Named turns come first, each shown by rows before and after it. Which turns, in which order, take the first row of each pair that follows to the second? Write the first one first, as in the answered first pair.
fem:
[  4   2  -9   4  -8 -12   7   9  13  10   4   3  -3  -9   0  11  -7] -> [ -1   3 -14   4  -7 -12   7   5  14   8   2   2  -3  -8   3   9  -7]
[  3  22  30 -38  21 -55   8   7   7  25  33  -3  14 -21  10  36  19] -> [-20  35 -20 -31  24 -55  -1 -14   6  16  22 -11   5  -5  43  19  24]
[  9 -20 -13   0 -12  12   1  10   7  -7 -31  -1 -12  26 -23 -32  16] -> [ 23 -25  13  -9 -10   7   6  22   7   0 -22   2  -7  14 -36 -19  13]
[ -8 -15 -15   7  14 -11  -1  -4 -13 -18  -4 -24  -5  27  29   2  17] -> [ -4 -27 -13  14   3   5  -1  -5 -11 -20 -14 -25  -8  27  16  -6  14]
finut:
[-17   3 -32  18 -41  -5  23 -23  38  19 -22  -7 -14  -3 -12   7   2] -> [-29  12 -25  -1  -8  -5  -7 -24  11  -7 -42  -5 -17  33  17 -25  23]
[ -7  14 -17  -1  -2  29   9  -5  -3 -11 -35 -15  -5  16  29 -26   3] -> [ 15   0  13  -6   6  37   5  12 -25 -18 -22  -9   0  13  20 -30  -2]
[ 33  -3   4   8   8  -2   4   4 -10   5  47  12   6 -27   3  20 -18] -> [ 10  11 -32  13  -3 -10  11 -15  17  17  33   8   2 -28  12  24 -13]
[ -9   6 -27   5   1   3  -3 -21  -9  13  19   0   3   2  20  20  -8] -> [-10   5 -18  -1  11   4 -12 -18 -22   5  15   2   1  13  30  12  -2]
sop:
[ 32 -28  17   7   6   7  13  20 -21   3  42   7   1 -11 -26  -2 -32] -> [ 25 -18  16  -7  32  -1  -3  19 -40 -12  41   7   2   9  -2 -16 -23]
[ -9 -10 -13  14 -28  41 -20  -6  16  -7 -20   3 -23   2 -30   3   4] -> [-11  -3  -4  -2  -4  38 -38  -2  -6 -22 -24   4 -24  23  -8 -14  19]
[ 11   7 -28  16  -7 -17  28  -2   6  18  34  -4   3 -32  11  32 -20] -> [ 32 -22  38  14 -14  12  16  21  -3   8   6   1   4 -23 -35  11 -13]
[  2  -3  -4  13 -11   0   0  -7  15   5   7 -12   0  -5  -2   2  -8] -> [  7 -10  18   6  -8   5  -9  -1   5  -3  -2 -12   1   5 -10  -7  -2]
Then:
(two turns a pair)
[ 15 -30  21   9 -21  13  -1   7 -14  -3  -4  14  -8   0 -39  -4  -5] -> [ -1  -6   0   4 -26 -17  16  -5  17  21   9  13  -2 -17 -31  26  -5]	fem, finut
[ -6  -6  17   6  -2  18 -16   5  -3 -14 -25   0  -3   6  -4 -16  15] -> [-19   8 -26  19 -14   4   1 -10  17   3  -6  -5  -4 -13   9   6   3]	sop, sop
[ -8   4  21 -20  20 -19  -8   8  -4   2   0   7   0  12  13   3  16] -> [-14  12   1 -16  18 -26  -4   1   3   5   8   5   1   6  22  12  13]	sop, finut
[ 24 -16  27  19  27  28 -13  17 -36 -17   3   9   5  25  -1 -11 -21] -> [ 26 -12  31  17  31  24 -13  20 -36 -16  10   9   7  23   0  -7 -23]	finut, sop
[  3   8 -24  17 -14  -1  19  -5  -1  17   1  -3   3 -16  -2   7 -14] -> [ 17   0  25   1  -5  -1  12  14 -13  14  -2   4  11 -13 -18   5 -10]	sop, fem
[-15  18  22 -35  20 -30  10   8  25  21  -5   9  20  -4  11   9   8] -> [ -7  12  33 -35  23 -26   7  15  18  17   2   9  23  -6   7  12   6]	finut, finut
[ 13 -13 -22  14  16 -19 -18  -1   3  15  38   6  16 -19  13 -17 -14] -> [  5  -7 -25   9  18 -22 -24  -4   1  13  32   5  15 -13  22 -25  -8]	finut, finut
[ 27   0  41   5 -27   4   0   0  29  12   0   8  -6 -16 -35   1  11] -> [ 13  31  20 -16   3 -35  -1  -7  26  19  24  11   1 -14   7  17  16]	fem, fem
[-18  10 -38   5  13  12 -22 -12 -20 -14  -9  -6 -11  32  31 -27   1] -> [ 21 -14  16   1  18  25 -23  12 -47 -22  14   0  -3  22   6 -20 -10]	finut, fem
[-13  18   5 -10   9  25 -11   0   8  10 -15   0 -15  18  -1  -3  17] -> [  1   7  22  -8   6  32  -8  10   4   9  -8   3 -13  10 -14   1  11]	fem, finut
[  8 -32  -8  12  -3  54 -13 -13 -30 -34 -16 -17 -18  24 -14 -68   6] -> [ 25 -41  12  23 -37  46  24  -4   7   3   5 -15  -6 -25 -63 -19 -15]	fem, finut
[ 29 -24  50 -12  19  15 -10  19 -38 -12   6   6  -1   1 -16  -9  -7] -> [-18   5 -33  14 -27  -6  22 -18  36  28 -10  -6  -7 -26 -16  21 -11]	finut, finut
[  6  -3  14   1 -18 -10  -5   9  -2   2   2 -15   1 -12  -4   9  -4] -> [-12   7  -4  -3 -12 -17 -11  -1   4   0 -11 -18  -2   0  10   3   7]	finut, finut
[ 14  -8  -1   8   2  -5  20  13  -6  13  52   9   3 -29  -7  34 -27] -> [ -9   7 -49  12   8  -7  13  -7  -6   6  45   2  -4 -15  26  18 -23]	fem, fem
[  0 -14  16  13  -7  14  19   8   5   2 -15  -3  10  27 -43   0   2] -> [-18  -2  -4  11  -5   9  15  -3  13   2 -28  -6   8  36 -32  -6  11]	finut, finut
[ -1  -5 -30  21 -31   7   8  -2   8   2   0   3   0  -6   4   3  -6] -> [  9  -9  -5  15 -32   4  13  10   9   5   7   6   5 -17 -10  11  -8]	fem, fem
[  0   9  33  -1  -7   4  18  17   7   4   8   5   6 -23 -28  27  -7] -> [-40  33  -8  -8   4  -8   1  -6  15  -1 -23  -1  -2   4   6   7  17]	finut, finut
[-32   6 -24   0 -20  -1   3 -32  40  31 -25 -10  -1  -3  -5  10  20] -> [-18  -8   3   2 -29   8   8 -20  40  35 -27  -7   1 -11 -28  14  16]	fem, fem
[-15  -6  10 -24  22 -10  -1 -12   9 -23   5 -10   0  38  -2   3   3] -> [-18  -1  -4 -23  20 -15   3 -17  10 -21  17 -10   0  34   6   8  -1]	sop, finut
[-13   5 -36  -3  -3   6   4  -5  -7  -1   9  13  -9   2  24   6   0] -> [  2 -12  -7   5 -22  15  18   6   5   9   8  16  -7 -13 -13  19  -8]	sop, fem
[-27   9 -33 -11   7  12 -28   3  -7  -9 -13  -6 -11  22  27  -6 -13] -> [ -8 -18  -2   3 -27  36 -14  16  12   2 -25  -7  -8   1 -23  -1 -20]	sop, sop
[ -8  13 -26  -3   5 -23  17  -6  10   4  15   1   9  -3  18   9 -12] -> [ 11 -12  34 -12   7   0   1  16  -5 -13 -12   6   9  12 -12 -12  -3]	sop, sop
[ 22  -4   1  27 -37  32  13   2   3   4  18  -4   6  -7 -10  16 -17] -> [  9  17 -10   2  10  13 -15  -2 -28 -18  22  -1   6  23  42  -5  -1]	sop, sop
[-20  17 -38  14 -27 -24  10 -18  42  24  -9  -7  -2 -19   5  30  -2] -> [-28   4 -26  10 -13   6 -26 -16  14 -10 -52  -9 -11  28  17 -22  21]	finut, fem
[  9 -16   2  19 -12  24  -9   1 -19  -9 -15   0   4  14   3 -25   2] -> [ 19 -11  -2  15  -2  17  -8   3 -33 -11   8   2   6  11  16 -18  -6]	sop, finut
[ 12  -8   2  11  -9  15   6   4   5   7  18  -1   0 -22 -25   4 -22] -> [  6   9  -7   1   7  -8   9   3   4  10  34   2   4 -23  -2  14 -19]	fem, fem
[ 14 -21   8   1 -13  35  29  20  21  17 -16  24  -6 -12 -17  18   1] -> [  8   2   3 -19  12  -1  30  19  16  26  10  28   3 -17  10  39   6]	fem, fem
[-18  15  -2 -10  15 -31  13  -8  -1  32  16  28   2  14   5   5  -8] -> [-16   9  -3  -4   3 -26  21  -6   9  39  12  28   1   6 -10  12 -12]	sop, fem
[ 39  -1   1  22  35 -25   5  13 -38   1  40 -17   5 -20  21  25 -20] -> [ 14  10 -51  39  16 -25  13  -9 -12   7  27 -25  -4 -22  28  24 -19]	finut, fem
[ 44  -6  31 -13  24  -2  -9  28 -56 -21  46  20  12 -11  10   9 -25] -> [ 41  -4  -1   7  -6  -7  15  16 -25   2  62  15  13 -38  -3  34 -43]	sop, sop
[ -2 -20 -16  -6  15 -15   2   1  -5  37  23   6  17  -7   2   4 -19] -> [-10 -16 -29  -9  21 -12  -8  -2 -13  27  12   6  13   8  17  -8 -14]	fem, finut
[-33   6 -27   4  -4  18  17 -12  39 -12  -2  -6 -12   7   3 -12  28] -> [-31  10 -36   2   4  11  17 -15  28 -14  14  -6 -11   7  17 -12  24]	finut, sop
[-14   6 -18  -7  13  -4   3  -2  -9 -12  -3 -12 -17   4   2   0 -16] -> [-11  -1 -18   0   1   6   6  -1  -2 -12 -10 -13 -17   1 -11   0 -17]	fem, sop
[  8 -31  19  15   0  27 -10   3 -18 -15 -22  -4  -2   1 -14  -8   0] -> [ 16 -25  28  13  -4  11   8   8  -3   5   1  -1   7 -21 -25  19 -10]	finut, fem
[  1   2  21  10 -32   9  28  14  28  10  16  -2  -6 -16 -61 -12  11] -> [  1  15  55 -23  11 -12   7  27  -2  -4  23   5   3   6 -35 -20  29]	fem, sop
[-18 -13  -4 -20   4   3 -13  15 -43  17  10  15 -23   4  26 -28   8] -> [-12 -23   4 -14  -7  18 -13  18 -43  15   2  15 -24   5  11 -34   7]	fem, fem
[  0   7  17   4  18   9  -2  -9   1   4 -30  -4  12  -2   2 -17  -3] -> [ -6  18   2  -1  26  -2   0 -13   2   5 -19  -3  13  -4  18 -11  -7]	fem, sop
[ 14 -27 -13  18  14  33  -8  -3 -30 -17  17  -1 -13   4  15 -31 -13] -> [ 19 -30 -13  31 -12  30  15  -1  -7   2  22   0  -8 -21 -10  -9 -25]	fem, finut
[ 37 -14  21   0 -12   2  -3   2  14  12  29 -17   4 -33  -6  20 -18] -> [ 31  -1  30 -25  23 -12 -22   5 -11  -2  27 -14   6 -11  24   7  -4]	sop, fem
[  6  -7  -9  18  -4  17 -17   1  -3  -4   1  10  23  20 -11 -29 -10] -> [  1   2 -27  25  -8   9  -9  -6   6   4   8   6  24  11  -3 -18 -16]	sop, sop
[ 22  -2  20  -6  22   1  11  10 -20  -6  37  14   5  -2   2  -2 -13] -> [  9  10 -15  -1  25  -5  11  -5 -15  -6  38   9   0  -1  24   0 -15]	sop, fem
[ 40  -8   2  34  -9  27  23   6 -38 -40  30   1  15 -26 -38 -14  -5] -> [ 35  18   0  12  18 -11  26   9 -40 -30  59   8  26 -31 -12   7  -2]	fem, fem
[ 18 -22  18  24 -12  12   5  19  21  13   8  -1 -16 -22 -24  25 -36] -> [  5   7   0   4  15 -25   5  11  15  19  32  -1 -10 -22  14  41 -31]	fem, fem
[ 18 -12  20 -20  16  -4   3  19 -34   0  23   3  11   1  27   5 -18] -> [ 25 -21  31 -10  -2   4  13  23 -22  10  19   2  12 -12   1  12 -22]	finut, sop
[ 23  -9  22  16  -3  18   8  12  -8 -18 -22  -7  15   5 -27  -1  10] -> [ -1   7 -16  24 -16   8  17  -7  21  -9 -35 -11  12   3 -19   6  15]	finut, finut
[-20   6 -29  15 -30   1  13 -14  34  14 -14  -6  -7  -6 -22  11   4] -> [-31  11 -33   9 -19   5   3 -17  24   5 -26  -7 -12  10 -10  -4  13]	finut, sop
[-25  18  20 -24  30 -23 -19  -3   4   3 -24   3   9  24  10 -10  32] -> [-38  18 -36   6  -1 -16   2 -24  33  15 -22  -5   0   6   8  -1  16]	sop, fem
[-13   7   1   3 -10  17 -22 -10   4   3 -61  -8 -16   9   3 -35  30] -> [-20  12 -33  18 -27   8   0 -21  27  18 -45 -10 -16 -13   4 -15  18]	sop, sop
[ 17   0 -12  21 -13  34   9  11 -12   6 -11   6  -3   3 -39   1  -2] -> [ 18   6   8   3  16  26  -5  17 -35  -5 -10  10   1  19 -23 -10   8]	sop, fem
[-26 -23 -60   8  34 -17 -21 -39 -25  -2  34 -10  -2  10  43  -4 -14] -> [  0 -43 -50  28   3  -7   4 -30 -12  13  58  -8  -1 -23   5  20 -36]	finut, sop
[-14   6 -40  19  -4  18 -24 -15   0  -9 -19  -6  -7  16  23 -28  11] -> [ -2  12 -52  22   2  10 -17 -13 -12  -9  16  -5  -3   3  36 -12  -5]	finut, sop
[  8  14  37 -46  22 -32   1  17 -23  12  -8   9  19   4  12  25   2] -> [-17  29 -37 -29  11 -35   6 -10  -6  18  -7  -2   8   2  40  24  -4]	sop, fem
[ 25  -1   3 -18   3 -10  -9  18 -13   3  32  -3  -7   6  -3  -9  -1] -> [  6  11 -29  -8 -15 -18   4   2  14  16  25  -8  -9  -3  -2   0   0]	finut, finut
[  6   4  -8  11 -24  30   3  10  15 -14  -5 -15 -13  -6  19  -2 -16] -> [  3  10  -5   1  -9  27  -5   9   2 -22  -7 -15 -13   5  33 -10  -9]	sop, sop
[ 18 -12  55 -14   0  -1  -3  20  -9  -4  -8  15   4 -10 -25   3   2] -> [-12  15  -4 -21  26 -18 -22  -3 -23 -17  -5   9  -5  15  39 -13  11]	sop, fem
[ -2  17  23 -15  32 -21  -3 -15   2 -15 -16  -9   0  35   1 -21  34] -> [ 27  -3  39   4  -1 -14  28  -1  17   8  18  -8   7 -10 -40  18   4]	finut, finut
[ 0  0 31 -3 -6 -5  3 13  7 22 -1  8 -1 -6 -1 20 -2] -> [ -7  12  14  -8   7 -17  -2   9  -1  19   5   7  -1   2  21  21   0]	sop, sop
[-10  19 -18 -16  13  -8  -8  -3   0  -5   6   4   5  12  24  -5  12] -> [ 10  -3   4 -11   9  17 -12   7 -19 -16   4   6   2  18   8 -19   9]	fem, finut
[-22  15   0 -21   5 -23   0  -7  19  16 -12   1  -1   6  17  14  14] -> [-24   0 -11  -6 -11   4  -4 -13  22   7 -33  -3  -8  14   6  -4  14]	fem, fem
[ 11  -7  23 -29  51   0 -36  -7 -14   2  -2  -5  -4  17  29 -28  17] -> [ 29  -5  14 -21  49 -12 -15  -3 -15  13  43  -4   2 -11  31   0  -6]	finut, sop
[ 10   6 -19  39 -30  10  15 -21   8   6  10   1 -13 -18 -11  -8 -14] -> [-12  20 -31  33 -21   1   7 -30  18   6  -8   0 -15  -5   2 -17  -2]	fem, finut
[-23  -5 -41  24 -14   1  11  -5  19   4   4 -15  -6  -7  -1   7 -12] -> [-25 -10 -38  27 -17   8   8  -3  20   1 -10 -16  -9  -3  -8  -1  -6]	finut, sop
[  1   5 -39  17 -20  -6  23 -12   4  27  44  13   1 -20  -1  29 -22] -> [-22   4 -63  24 -24  18   0 -28   4   8  -5   5 -12  14  10 -11  -3]	finut, fem
[ 12  25  35 -25  -7 -40  18 -17 -15  10  40   5   7  -4  -7  19   1] -> [  7  19  15  -5 -35 -28  31 -26   8  19  32   0   2 -16 -26  24  -6]	fem, sop
[ -5  -3  11  -9   4   4 -19  -2  -5 -15 -37  -3  -3  25  -2 -27  16] -> [-14  -1 -29   8 -13   8 -11 -15   7  -8 -33  -8  -9  16   5 -21   6]	sop, fem
[-21   8 -54  10 -19  25   0 -37   2  -8 -24 -11 -17   1   4  -9   2] -> [ -3 -11  -5   0 -10  41 -14 -18 -19 -26 -39  -6 -16  19 -12 -29  12]	fem, sop
[ 17  39 -12 -23  25 -27   4  -1 -15  -9   9  18  10 -15  20  11 -24] -> [ 15  34 -28  -9   2 -22  18  -5   5   3   7  14   7 -31   3  22 -33]	sop, fem
[  8 -11 -30 -21  -5  -8  17 -13  24  -1  12   2   7 -14  -3   7 -10] -> [  6 -17 -16 -21 -15   4  13 -10  35  -4 -15   2   3  -9 -19  -3  -1]	sop, finut
[  7  -4 -20  22 -12  32 -13  13 -20  26 -17  18  10  10   1  -9   8] -> [  3   3 -33  22 -10  24 -14   9 -20  28 -11  18  10   8  12  -5   7]	sop, sop
[-11  33   2 -16  -2 -11 -10 -20 -20 -14 -21   1  22  26   7  -3   3] -> [ -4  18   8  -4 -16   9  -9 -16 -19 -16 -34   2  17  28 -11 -10   2]	fem, fem
[  1  -7   9   5  -1  28 -10   4  -3 -23 -23 -13 -13  26  -4 -18  14] -> [ -6  14  -9 -11  23   0 -11   1 -12 -22   2 -11  -9  27  29  -8  16]	fem, sop
[  3  -7 -26  13  -3  -2  13  -7   0  -2  13  -9   4  -7   4   1 -13] -> [  8 -14 -17  16  -8   4  15  -4   1  -3  10 -10   3  -9  -6   0 -15]	fem, fem
[ -1   1 -14 -10   2  -2   7  10  -6 -22   6 -12 -12   1   9   6  -3] -> [  6  -9   2  -8  -6   9   8  14  -2 -22   1 -12 -11  -3 -10   8  -5]	sop, sop
[ -9  12   6 -24  29 -20 -19   4 -24 -10  11   7   7  11  25  -4   5] -> [ 13 -10  20 -11  20   1 -15  12 -37 -16  21   6   4   4   8  -7  -6]	fem, finut
[ 24 -26  30   8 -22  41  -6  18 -26 -12  14   4  -2   2 -31 -17 -14] -> [ 20   7  34 -22  15 -10  -1  22 -31   2  52  12  12  -7   0  14 -10]	fem, fem
[  2  -9 -38  11  -3   1  11 -12  -5  32   1  12  -9 -18 -13  12  -7] -> [ -1  -6 -22  -6  26   4 -15  -6 -35  11 -12  14 -11  14   9 -16  10]	finut, finut
[-10  27  -5 -23  11  -5  -5  -5  14  17   2  -4 -21   3   8  24   3] -> [ -8  22  -8 -23  17   6 -15  -7   0   3  -6  -3 -26  15  17   8   6]	finut, fem
[  7  -2  39 -11  -2   2   1   7   0  -3 -12   8   9   7 -24  -1   9] -> [ 14   5  30 -17  13 -11   0   9 -16  -5  17   9  12   3   0   8   2]	sop, finut
[-27  23 -19 -14 -13 -27  29   1  39  11 -29 -13  -8 -17  -6  -4  21] -> [  6   3  41 -35  21 -13   4  29 -18 -18 -18  -4  -3   4  -3 -29  26]	finut, finut
[  7 -17 -48  32 -15  26  11 -20   1   4  16  -9 -12  -8  -3   3 -17] -> [  8 -29 -23  33 -24  39   7 -13   4   2  -7  -7 -12   0 -25  -8  -8]	sop, finut
[  3   0  -3 -13  20 -13 -21 -28  11   4   6  -1  10 -20  -6  -2   8] -> [ -1  -2  -5 -12  14 -11 -21 -32  19   6  -3  -1   9 -18 -10  -4  10]	sop, finut
[ 18  -5  10   0  19  10 -14  10 -39 -21  22  -4  -2  17   8 -18   1] -> [ 25  -2   4   7   7  -2   8  10 -24  -2  46  -2   5 -11  -2  11 -16]	finut, fem
[  7  -7 -30  18 -34   4  12 -11  -2   1  15  -8  -9 -21   7  12 -17] -> [  5 -17 -10  19 -45  18   9  -5   6   0 -12  -7 -10 -15 -15   2  -9]	sop, finut
[  7  -5  -4   3 -16   4   5  -5  -1  -2  -6  -3   0   7  -5   2   2] -> [  2  -1  -7   2 -16  -1   5  -6   3   1 -10  -3   1   5  -6   2   2]	fem, finut
[-11  15 -27   3  22 -19   0  -1 -13 -12  28   3  -7  -1  27   5  -1] -> [ -8 -11 -33  24  -5  23  -3  -7 -11 -21  -4  -4 -17   9   5 -20  -2]	fem, fem
[ 27 -16  22  10 -15   7  18   8   9  13  25   0   5 -26 -34  26 -23] -> [-14  24 -27  -2   0 -28  17 -17  31  24  18  -3   4 -19   6  32  -8]	fem, finut
[  3   8   0  -4  -4 -17  10  10  29  27  12   2   5 -18 -23  15 -15] -> [ -1  15  16 -27  31 -22 -17  15  -5   6   5   6   7  11   4  -7   3]	sop, sop
[ 10 -20 -27  12 -17  29  -2 -15 -19 -23  -3   9 -23  20   3 -22  -2] -> [ 30 -31   8   8 -21  28   7   1 -25 -17  12  14 -15   6 -19 -11  -7]	finut, fem
[ 21 -16  16  30  -5  13  19   1   3  21  10   0  24 -20 -20  14  -8] -> [  9  10  -4  15  17 -16  14  -8   0  25  27   0  26 -19  14  24  -2]	fem, fem
[  0 -10  19   4 -28 -15   1  21  19  10  -4  -3  -5  -8 -23  19  -5] -> [  6 -10  33  -4 -19 -16  -6  29   6   5   0   1  -4  -3 -21  15  -3]	sop, finut
[-34  50 -11   9  -3   8   2 -22  29 -15 -28  -2  19   6  -1   9  12] -> [-28  36   6  12  -9  24  -4 -16  24 -22 -42   0  17  13 -15  -3  14]	fem, sop
[-27  28 -13 -18  30 -41  -7 -21  12   1  18   0  -2   4  36  -1  24] -> [ 18  -1  43 -16  28 -27   2   6 -16  -4  49   6   6 -18   3  14   4]	finut, finut
[-15  29 -28  10 -16 -29  10 -21 -11  17  32   3   4 -17  -3   1 -37] -> [-18  17 -38  26 -31  -4   6 -27 -10   9  11   0  -5  -9 -15 -15 -37]	fem, fem
[-16   7 -50   8   0  14  10  -3 -13  -1 -24  -7 -10  -4   3  -7  21] -> [  2 -10 -12  13 -18  23  20  12  -5   6 -25  -4  -5 -22 -33   2  14]	sop, fem
[ 35  -3  28 -18  -6 -24  16  19  19  41  31  11  32  -3 -18  24   5] -> [ 27   1  20 -19  -8 -29  20  15  28  46  26   9  33  -4 -17  26   7]	sop, finut
[ 13 -13   5  11  -5   8  12   4  -1   3  16  -6   7 -19 -14   9 -15] -> [  3   2 -10   2   8  -8  10  -2  -3   3  27  -3   9 -18   7  16 -14]	fem, fem
[  6  23  48 -39  38 -39   8  20  -8  -1  21  16  -8  -5  23  36  -2] -> [ 12  21  34 -33  44 -32   1  17 -24 -11  32  15 -13   0  38  28  -6]	fem, finut
[ -2  16 -21 -43  11 -29  16 -13  33  28 -12  -2  19  -2 -12 -23   4] -> [ 22   2  19 -53  28 -20   5   6  -1  14  -2   5  22   5 -16 -35   3]	finut, finut
[-11  36  -1 -28  28   7 -23  13 -13  -1 -30  13 -20  34   6  -3  13] -> [ 24  12  25 -11  -5  15   9  29  -2  21   8  17 -13 -12 -41  33 -19]	finut, finut
[ -6  -2  13   0  23 -10 -22  10   7  -2   1  -8  -3  11  -6  21   3] -> [-15   3 -11   8  18 -10 -18   1  14   1   2 -12  -7   9   4  22   0]	sop, fem
